W =
[[  86.67  -23.93  128.41    7.77   65.69  109.09   80.38  -74.17    3.98
  -127.85  -17.09   -8.52]
 [  67.12   50.47   80.58    9.62   -2.89   94.87  108.08  -52.36  -39.29
   -62.28   10.98  -68.05]
 [  65.87   43.90   13.45   -7.06  -57.11   42.71   73.87  -19.51  -38.47
   -22.16  -45.44  -27.07]
 [  21.96   63.02   11.20    3.50  -68.01   48.90   96.32  -41.84  -75.74
     3.72  -65.94  -15.90]
 [   6.99   79.73  -29.51   -3.07  -89.38   -6.06   85.10  -41.45  -60.65
    41.67  -45.06   18.82]
 [   9.40  108.02  -60.93  -13.69 -161.58  -26.60   38.49  -62.53  -48.69
    49.48  -46.95  -67.86]
 [ -23.38   93.72  -77.65    6.24 -185.55  -21.78   -4.05  -22.58  -43.10
    88.76  -24.16  -53.46]
 [  -1.99  112.97  -83.18  -56.72 -207.55  -60.47   -2.05  -27.27  -57.23
    68.40  -81.92  -91.07]
 [   4.60  122.55  -90.18  -33.21 -217.51 -108.21   -3.52  -31.91  -64.51
    89.85  -67.45 -101.32]
 [ -56.34  136.50  -76.35  -23.85 -238.03 -111.99   46.95  -30.65  -55.54
   110.45  -89.47 -102.06]
 [ -40.32  129.68  -86.12  -35.46 -269.38 -143.14  -18.42  -52.48  -87.04
   129.84  -74.49 -111.46]
 [ -15.12  136.46 -126.16  -69.64 -311.50 -108.81   21.36  -29.35  -50.59
   151.50  -55.92 -137.52]
 [  62.57  162.04 -138.43  -41.96 -184.67 -162.79   13.09  -11.68 -110.48
   165.78 -102.62  -76.42]]
The entry just right of -89.38 -> -6.06
Which number is the 2nd entry in reading order?
Answer: -23.93
Which number is the entry just right of -23.85?
Answer: -238.03
The fourth entry in reading order -> 7.77
Which number is the entry just left of 13.09?
Answer: -162.79
Which number is the entry just left of the smallest entry?
Answer: -69.64
Which number is the entry just left of 41.67?
Answer: -60.65
The entry just right of 136.46 is -126.16
Which number is the second smallest entry?
Answer: -269.38
Which number is the entry just right of -11.68?
Answer: -110.48
Which number is the entry just right of 21.96?
Answer: 63.02
The first entry in reading order: 86.67
The entry just right of 122.55 is -90.18
The entry just right of -40.32 -> 129.68
The entry just right of 46.95: -30.65
Which number is the entry just right of -161.58?
Answer: -26.60
Which number is the entry just right of the largest entry?
Answer: -102.62
The entry just right of 85.10 is -41.45
The entry just left of -101.32: -67.45

Read these off the table that follows.
1) Report the top-left entry.
2) Report the 2nd entry on the main diagonal.
3) Report the third entry on the main diagonal.
4) Report the bottom entry of the column that holds the largest entry.
5) Report the top-right entry.
6) Report the 3rd entry, reading row by row.
7) Report the smallest entry in the first row.
8) Report the bottom-right entry.
[[ -5   8  21  11  25  37 -10  13 -19   9   8]
 [ -8 -32 -33 -18  -7 -26   9   2  11 -22  -8]
 [ -1 -34  -4 -16  -3 -51  12   4   9 -24   4]
 [-12  -6 -12 -28   4  -7   4  -6  29 -15  -5]
 [-11 -14 -10 -18   1  -4  10   4  -4   2  -2]
 [  4 -23   1 -32  -7  -7   3   7   2 -17   6]
 [-10 -24  -5 -16 -18 -29   4  18  -5 -26  -1]
 [  2  -6 -12 -22   7  -3  20   9 -16 -13  -6]
 [ 11   6 -10   5  14  -9  18  18   7 -11  16]
 [  8 -19  25 -28  -5  -3  15  34 -14 -33 -24]
 [ -1 -18  -5 -37   0 -24   3   6  -4 -15  18]
 [ 12 -14  23   2   9  15  17  10   2 -20  11]
 [  2  -9  -6 -14  -7 -23  32  23 -11 -23   3]
 [-18 -32 -18 -30   0 -15  30   5 -18 -23  15]]
1) -5
2) -32
3) -4
4) -15
5) 8
6) 21
7) -19
8) 15

[[-0.073  0.667  0.063  0.229  0.286  0.316  1.005  0.749 -0.226]
 [-0.899  0.725 -0.872  0.391 -0.671  1.263  1.733  0.553 -1.200]
 [-0.615  0.471 -0.225  0.718 -0.300  1.078  0.631  0.455  0.028]
 [-1.042  0.840 -0.682  0.513 -0.458  1.123  1.590  0.842 -0.876]
 [-0.056  0.215 -0.210  0.503 -0.322  1.011  0.487 -0.053 -0.073]
 [-1.445  0.729 -1.429  0.575 -1.276  1.900  2.032  0.382 -1.657]
 [ 1.006  0.053  0.702  0.204  0.604  0.037 -0.184 -0.018  0.751]
 [-0.535  0.673 -0.261  0.448 -0.112  0.785  1.140  0.743 -0.398]
 [ 0.816  0.414  0.954  0.163  1.036 -0.399  0.028  0.633  0.861]
 [ 0.053  0.362 -0.112  0.316 -0.086  0.704  0.739  0.192 -0.226]]
Indices start at 1.
Find the entry just left of -0.399.
Answer: 1.036
The entry directly above the smallest entry: -0.073
The entry in row 1 and column 1 is -0.073
The bottom entry of the column that holds the largest entry: 0.739
The entry in the bottom-right corner -> -0.226
Find the entry just left of 0.842.
Answer: 1.590
The entry directly above the largest entry: 0.487
Find the entry directly below -0.458.
Answer: -0.322
Find the entry just right of 1.078.
Answer: 0.631
Find the entry at row 1, column 2.
Answer: 0.667
Find the entry directly above 0.163.
Answer: 0.448
The entry just right of 1.590 -> 0.842
Find the entry in the top-right corner.
Answer: -0.226
Find the entry directly below -0.872.
Answer: -0.225
Find the entry directly below -1.429.
Answer: 0.702
Find the bottom-left entry.
Answer: 0.053
Find the entry directly above -0.399.
Answer: 0.785
The entry at row 2, column 1 -> -0.899
The entry just left of the largest entry: 1.900
The entry directly below 0.718 is 0.513
The entry directly above -1.042 is -0.615
The entry directly above 0.704: -0.399
Find the minimum.
Answer: -1.657
The entry just left of -0.184: 0.037
The entry just left of the smallest entry is 0.382
Find the entry directly below the largest entry.
Answer: -0.184
The entry in row 1 and column 3 is 0.063
The entry in row 3 and column 2: 0.471
Find the entry directly above 1.078.
Answer: 1.263

array([[-0.741,  0.135,  0.453,  1.508, -0.295,  1.107, -0.184,  0.930,
        -0.837, -0.129],
       [-0.812, -0.145, -1.421, -0.139, -1.066, -0.527,  1.088, -1.567,
        -1.481, -0.510]])
The entry just left of 0.930 -> -0.184
The entry just left of -0.510 -> -1.481
The third smallest entry: -1.421
The smallest entry is -1.567
What is the 2nd entry in reading order?
A: 0.135
The entry just left of -0.129 -> -0.837
What is the entry just right of the largest entry?
A: -0.295
What is the entry just right of 0.135?
A: 0.453
What is the entry just right of -0.812?
A: -0.145
What is the entry just left of -0.295?
A: 1.508

Questions about the row below.
1) Read off the entry just left of the largest entry.
2) Read off the entry just left of 427.
[116 173 427 178 189 571 404 932 144 593 189 125]
1) 404
2) 173
